One turning vector, and how many steps it has turned
The counts run from 0 to 462.
[134  73 135 151 151 144 132 141 140  98 137  94 110 135  80 148 133 112
 117 145 115 119  75 108 192 110 110 113 164 109  97 170 136] | 156
[ 88 164 114 159 114 107 156 158 109 164 150 168 126 111 130 102 190 106
 142 147 146 110 168 140 100 135  94 130 136 105 118  65 117] | 394
[151 104 132 138 132 114 103 160 122 157 117 115 122 143 111 100 159 129
  98 186  70 125 124  78 132 121 113 133 146  97 135  73 122] | 67
[115 134 121 144 103 163 163  95 141  98 114 141 124  63 128 154 138 128
 129 117 151 148 120 166 160  99 138  82 113  94 114  96 146] | 437
[ 98 147 150 125 156 143 101 141 121  89 146 133  94 141 101 134 140  91
 118 137 125 122 123 155 138 114 117 100 122 171  82 178 183] | 368
[114 134  91 160 159 158 171 101 170 101 143 145 135  84 102 130 151 134
 135 118 137 139 153  97 175 101 111 154 104 120  96 165 152] | 36
[106  86 166 102 148 143 128 117 110  75 101 146  99 108  66 156 130 106
 114 150 108 158 121 109 168 122 126 110 127 134  96 108 173] | 374
[155  99 127 123 110 136 113 157 153 144 141 153 128 159  95 133 170 142
 121 169  66  78 158 129 149 140 125 111 154  78 117 107 130] | 403
[122 129 140 180 160 127 176 119 135 104  71  96 101  87 103 104 146 117
 155 118 149 164 128  88 130 112 107 130  99 130  95 156 148] | 166
[104 166 176 125 127 151 136 143 106 118 100 182 108  99 115 107 134 105
 157 119 107 140 154 116 104 113 110  92 134 130  99  61 154] | 176
[101  91 145 151 176 134 131 139 112 108 123 121  99 112 133 156 130 122
  98 133 130 144 158  84 136 101 149 101 103 132  81 213 154] | 40
[126  83 166 161 117 115 153 141 135 142 144 131 124 156  54 110 162 129
 119 162 126  88 128 139 117 109  90 128 133 112 143 100 131] | 271
[144 131 136 147 117 112 147 147 120 134  89 131 133 102 152 167 168 133
 129 137 124  88 176 148  90 124 126  94 111  70 124 122 120] | 392
[128 114 107 144 128 104 169 161  96 171 131 130 132 147 108  80 152 110
 143 183 128 141 132 147  98 102 101 101 130 101 116  93 122] | 335
[105 137 110 145 145 127 140 105  87 104 128 144  90  56 103 122 147  95
 160 161 148 163 140  89 133  96 129 130  97 104 105 114 148] | 379
[129 158 139 178 156 118 148 113 132 113  91 131 116 141 135  61 137 123
 103  94 126 146 165 117 120  97 140  91 137 148  84 183 155] | 297
[149 127  95 143 100 170 176  94 169 133 113 106 148 134 137  81 162 110
 131 153  95 156 119 148 173 133 119 119 132  98 112  92 146] | 284
[139 141 143 175 123 161 182 134 132  98 106 113 135  67 109 168 141 103
 142 118 137 129 136  78 155  58 154 125 123 122  95 133 137] | 101
[ 96 115 174 118 137 159 124 123 109 108 118 163 110 115 147 156 123 100
 146 168 112 104 173  85  95  78 138 119 104 140 126 125 194] | 45
[110 114  87 133 127 137 167 116 125 153 111 135 154 131 167 138 185 108
 134 179 128  98 166 145  89 111  87 140 104 107 138  87 181] | 328
[113 139 116 157 126 127 157 123 106  90  91 115 146  90 149 135 175 145
 119  90 132  90 137 132 135  83 108 125 116 107 132 121 186] | 108
[124 153 142 168 138 127 157 158 107 126  83  89 107 114 137  99 159 114
 107  99 101 157 120  92 136  90 124 101 152 130  76 128 130] | 231
[102  84 138 127 162 129 105 123 117 125 146 167 189 107 154 142 137 104
  80 172 111 133 161  90 144 113 104 134 131 118 147 116 160] | 257
[102 131 120 157 100 115 107 136 125 125 178 173 125 104 123 123 174 125
 131 172 136  92 130 153 124 110  89  91 104  85 155  68 148] | 59
[132 123 100 135 139 135 140  63 129 115 108  81 112  90 149 139 137 119
  90 137 151 130  84 157 162 117 126  80 141 102 102 150 139] | 158
[146 101  85 157 148 114 105 179 148 126 109 126 175 132 130 149 142 134
 120 157  95 109 183 109 149 124 165  75 109 129 127 154 145] | 194
[149 132 145 209 101 143 173 140 148 178 131 131 139 128 133  74 152 151
 131 128 122  76 141 132 127  91 113 119 158 106 119 131  94] | 14
[ 92 152 154 130 129 153 111 102 128 110 129 190 132  81 100 104 105 111
 107 125 143 141 163 151 143  91 139  86 128 150  92  82 158] | 307
[ 69 119 115 141 162 127 166  76  89 118 122 158 125  37 148 103 135 122
 142 109 173 111 151 109 126  95 127 120 120 128 120 123 162] | 43
[106 118 103 144 134  93 185 136 111 183 123 131 127 119 136  99 160 108
 127 163 163 150 140 166  91 157  92  94 109  86  97 106 127] | 334
[111 102 174 164 154 154 193 133 134 137 139 148 111 142  76  96 112 106
 154 146 146 100 133 108 144  77 113 137 145 145  86 160 134] | 424
[130 147 129 136 154 177 187  86 134 155 106 107 141 117 155 119 110  77
 117 145 159 134 151 148 128  79 128 109 141 145  61 140 131] | 422
[ 91 131 128 124 149 141  96 137 150 149 152 170 182  69 123 135 148 103
 116 151 111 118 158  94 155 147 129 101 138 114 128  62 136] | 191
[141 124  83 160 156 148 147 143 180 180 186 141 153 115  88  96 146 125
 148 176 122 114 129 122 172 140 109 107 143 108 110 120  91] | 409
[144 184 128 143 148 126 141 124 181 131  91  87 168 114 151 118 130  91
 103 107 127  82 131 118 167 131 141  99 175 129 112 148 138] | 355
[129 119 139 128 144  93 141 119 120 160  99 110 138 151 132 123 126 101
  65 140 161 100 161 140 118 124 159  67 174 148  81 130 104] | 143
[119 121 145 136 145 182 134 149 189 181 133 129 168 152 170 128 127 112
 126 149  93  93 148 125 138 158  94  84 148 115 104 121 128] | 75
[146 117 192 165 127 144 123 128 157 112  98 109 105 125  84 105 131 100
 128 159 129 127  86  78 168 137 130  72 152  99 135 115 109] | 221
[ 97  80 129 133 152 121 116 175  93 126 112 105 121 136 148 142 174  78
 125 178 129 113 139  90 118 120 143 101 102 133 131 118 188] | 324
[130 131 107 150 161  88 123 160 129 131 110 149 109 132 117 129 162 145
 129 132 115  99 183 139  87 164 113  85  92 128  95 155 149] | 457
[117 144 149 122 162 154  92 153 106 110 134 182 128 133  90 103 130 137
  97 114  78 144 162 115 146  85  78 121 145 145  78 105 172] | 242
